One turn moves every row onto another: examples first, then more rows asked:
rumol: [-25   0   8   6   2  29  10  -2  23 -16   2  16  13  16  14  -9 -12]
pipa: [-19   3  12  -7 -17  31   1  -1  -9  -7   9  19  -1  -9  -3  -5   8]
dabom: [ -5  10  13  -2  -9  24  11  -2  -7 -13   9   0   2  -9  -3 -16  20]
runo: [-23   5  18   4 -10  16 -11  18  -3  -8  -5  15  -7  -8   5  14 -17]
ravug: [ -9  11  15   3   6  29  11   0   8 -14   0   0  12  11   4 -18  19]
Tif: [-13   8  28   8   1   7  -5   0   4 -14  16  -4  27 -13  25  -8   5]
sugig: [ -7   9   4  -1   5  23  -3   2  -7 -12   8 -28  16   4  14 -11  -1]
Puro: [ -2  -7   5   7 -24  17  -1  15  10 -12   1  12 -10   9   3  -7 -12]
Petu: [-12   8  22  -2  -8  11   4  -3 -12 -11  19  -2  13 -24  12  -7   9]
Vabef: [-19  -9   3  25  -2  40   2  30  16 -13  10  11  21  -9  15   2  -8]
vepel: [-24   0 -10  15  10  36   4  37   2  -9   2   5  20   1  12   4   4]
Gube: [-24  13   4   8  10  22   2  12 -14 -20   7 -18  23 -13  14 -13  12]
Fadu: [ -1   9   7  11   9  20 -19  28  -4 -11 -11 -14  16   7  11   1   4]
nozab: [ -2  14   1   5   3   2  -4  22  -7 -12  -5 -16  20   2  22   5 -10]
reg: [-16  10  14   8   5  21 -16  14 -14 -18   3 -18  14  -6   3 -15  15]
foten: [-18 -11  17  20  -7  26  -9   9  24 -16  19  10  25  -3  20  -9 -10]
vini: [  1  -2   5   4 -24  17   0  17   9 -11   3   5 -10   6   3  -2 -17]
rikef: [  0   3  -8   2   0  19   1  18 -14  -5   7 -20  20 -13  16   7  -8]
fero: [-21   7  12   6   5  26   7  -1  20 -10   4  15  25  18  21  -8  -3]
rer: [ -8   7   0   9   1  18   5  12  -4 -20  12 -26  25  -3  17 -20   7]
Tizov: [-20   8   5  -1  -5   0 -12  27 -11  -6  -5   2   2   1  18  13 -13]
riru: [-14  17  11   0   3   8  -8   6 -10 -19  -3 -22   9   5  10 -15   6]
liga: [-13   1  -7   9  -9  29  25  17  16 -15   3   9   7   6  16   0 -19]
Gito: [-23   9  16   4 -22   2   2   7  -5 -16  16  19  19 -20  19  -7   3]
beli: [ -6   6   7   3 -16  26   3   7  14 -14   1  16   5  16  -1 -21  12]
gen: [  0  -7  -7  -5 -15  17  -3  25  -6  -2   9  -8  -1   2   8   6 -14]
Sof: [-28   7  15  24 -10  10  -5  35   8 -21  -1  20  12 -13  16   2  -3]
lesek: [ -7   1 -21   6 -10  20  21  33   2 -14   6  -2  11   6  14  -4  -1]
Tidom: [-29   3  13  24 -14   6  -5  29   5 -21   2  24  12 -14  18   1  -4]
Feru: [-24   0  15   4 -12  17  -9  11  -7  -7  -1  20  -8  -9   6  12 -14]
Pize: [-12  -1   9   4 -21  20   2   5  14 -21   1  17  -6  11  -3 -19   1]
Kimad: [-10   9  25  10  12  24  -3   0  15 -11   8  -3  27   7  19 -12  11]
vedur: [-26  -6  16   1 -17  26  -6   0  -5 -14  10  20  -4 -15  -2  -2  -4]
Gis: [-19 -12   6  27  -3  36   0  23  18 -11  14  15  20  -6  19   2  -7]
mur: [-14  14  -6   9  13  26   2  27 -15 -13 -14  -6  16  -2   5   4   9]
Megok: [-33   2  15  13 -16   4   2   8   5 -25  14  20  16 -19  20  -6  -5]
memin: [-15  -5  21  14  -9  22 -13   7  15  -8  21  10  33  -7  26  -6  -4]
tuvo: [  1   6 -12  11  -6  19   8  30 -13 -17   0 -11  18 -11   7  -4  10]
Zap: [-19   4   8  18   0  10 -19  44   2 -13  -3   3  16   0  16   3   5]
tev: [-15  -1  -7  11  -6  27  23  11  18 -13   1  15   9  12  17  -1 -17]

vepel goes to Tizov
riru goes to rer
Petu goes to ravug
Now find these:
Megok goes to Pize
Gito goes to beli
tuvo goes to Fadu
Vabef goes to runo
Puro goes to Gis

